(in the rows, 128 means zero)
Each path below is one point turned by a fixed rotation once a step. After each direction that follows a path, write how fast that rotation turns it, in deg/step (0 if it stays still).
Each turn is a multiple of 5 degrees from 10 to 175, or 0.
Each row of a path follows its step; steps can be skipped.

step 0: [111 110 125 129 124 122 120 144 129 135 102 122 127 132 130 127 129 129
 122 122 123 127 125 140 129 127 122 129 106 132 124 127 125 115 119 127
 128 132 127 134 142 133]
step 1: [133 123 125 139 117 131 124 130 131 114 129 119 118 123 133 106 130 130
 132 114 140 135 143 124 121 120 129 128 137 123 137 136 121 130 126 130
 142 134 118 140 111 126]
step 5: [123 140 143 126 138 125 124 128 130 133 127 135 128 127 132 134 122 105
 127 135 131 116 134 121 152 126 138 134 125 128 150 125 135 126 124 137
 138 129 137 128 129 121]
step 6: [145 137 139 131 123 117 119 131 125 129 123 128 141 134 119 120 132 131
 118 130 128 142 119 148 122 125 121 134 129 139 137 117 124 116 128 111
 126 133 121 122 140 119]
step 7: [122 118 116 129 137 130 123 102 134 131 111 130 127 126 125 106 133 117
 128 137 124 123 129 128 140 114 123 123 132 132 129 126 118 120 132 134
 134 133 140 137 123 137]
step 8: [117 124 133 137 130 139 120 133 119 137 129 121 138 122 130 126 115 130
 119 133 124 136 134 128 127 134 115 147 148 122 134 133 125 137 134 126
 115 136 108 133 128 118]
step 9: [128 121 138 125 132 140 143 119 140 143 113 142 115 125 123 125 140 130
 135 125 132 127 125 138 127 144 122 108 122 129 127 130 129 131 129 119
 126 134 116 128 121 137]
step 10: [114 123 116 133 131 143 135 130 123 130 133 120 123 153 122 133 122 124
 133 120 131 132 124 109 118 119 119 133 134 127 136 133 120 136 114 121
 137 120 122 129 140 130]
step 11: [119 129 123 115 122 127 125 147 127 137 134 126 112 128 123 133 137 133
 130 138 144 123 147 138 139 144 137 130 118 142 130 135 123 125 128 124
 131 134 130 134 124 121]
Speeds:
[132 126 132 127 126 131 128 128 125 132 129 125 128 129 131 124 124 127
 128 125 128 130 129 126 127 131 129 133 124 129 127 130 128 128 131 125
 129 125 130 132 129 123] | 145
[125 128 120 128 126 127 127 126 125 125 129 128 126 128 130 127 126 125
 127 129 129 127 129 127 127 126 131 130 130 132 123 131 130 127 129 127
 130 135 127 134 129 128] | 110

step 0: [125 128 134 118 134 141 119 128 139 123 124 123 142 129 146 119 127 131
 126 137 121 119 117 136 122 136 116 130 119 123 143 131 121 141 132 113
 137 126 129 130 114 132]
step 1: [131 121 123 128 135 129 135 125 131 130 143 123 139 140 124 112 133 120
 136 131 146 140 117 134 129 135 123 131 135 128 126 139 134 129 119 115
 122 109 132 122 128 118]
step 2: [144 134 123 111 132 131 123 113 140 146 127 133 137 127 132 126 126 117
 131 132 121 137 119 135 133 128 125 128 107 129 137 126 130 129 139 136
 118 130 128 122 125 119]
step 4: [129 137 123 130 129 128 121 132 127 134 133 138 138 137 139 130 122 119
 136 125 140 133 131 141 141 140 125 147 121 133 139 120 143 141 121 119
 122 116 130 138 129 124]
step 5: [130 134 119 130 138 133 133 109 138 124 128 132 133 131 124 111 129 133
 131 138 118 127 132 118 127 144 125 132 113 118 136 125 119 138 140 129
 120 111 135 127 124 129]
step 6: [140 136 127 143 119 126 126 113 119 129 144 124 137 123 127 136 122 115
 129 135 133 129 115 124 124 134 119 135 127 130 131 136 122 138 120 128
 127 121 126 128 138 105]
step 9: [139 141 136 132 117 133 126 126 130 127 131 113 119 145 125 128 122 131
 117 129 131 129 136 129 129 127 125 138 115 127 145 130 130 145 123 116
 132 117 122 132 133 115]
step 10: [130 131 121 112 123 130 132 112 133 127 151 131 129 121 117 122 135 135
 118 128 137 129 134 109 138 133 123 136 128 128 117 129 131 139 137 132
 128 120 126 120 132 129]
step 11: [139 117 127 130 115 136 125 119 124 141 132 130 138 123 132 147 120 123
 125 133 125 118 131 129 128 119 122 135 122 135 141 136 117 145 132 119
 136 129 129 114 134 137]
Speeds:
[126 129 129 124 130 131 130 130 124 127 127 129 129 132 127 132 128 129
 128 134 127 129 128 125 129 130 126 127 127 129 125 127 131 129 137 129
 126 131 128 130 124 125] | 140
[126 128 129 126 132 130 124 123 126 125 125 123 125 131 126 127 129 132
 129 125 126 128 131 131 122 127 127 128 126 127 131 130 130 130 130 128
 125 128 130 125 130 131] | 160
[125 129 128 129 130 127 125 132 126 128 128 123 125 128 131 125 129 128
 123 128 136 130 125 128 131 131 127 127 130 126 128 129 132 131 128 127
 128 130 128 129 133 126] | 125
[129 127 130 128 127 125 134 130 122 129 127 127 131 129 126 125 126 128
 129 129 129 124 127 128 126 130 128 132 130 131 126 133 125 130 126 126
 123 131 132 127 130 129] | 145
[130 127 129 123 126 130 128 130 125 132 124 126 127 128 125 128 127 122
 128 129 124 131 126 128 127 129 127 124 130 130 131 128 129 121 129 130
 128 124 129 128 134 128] | 70
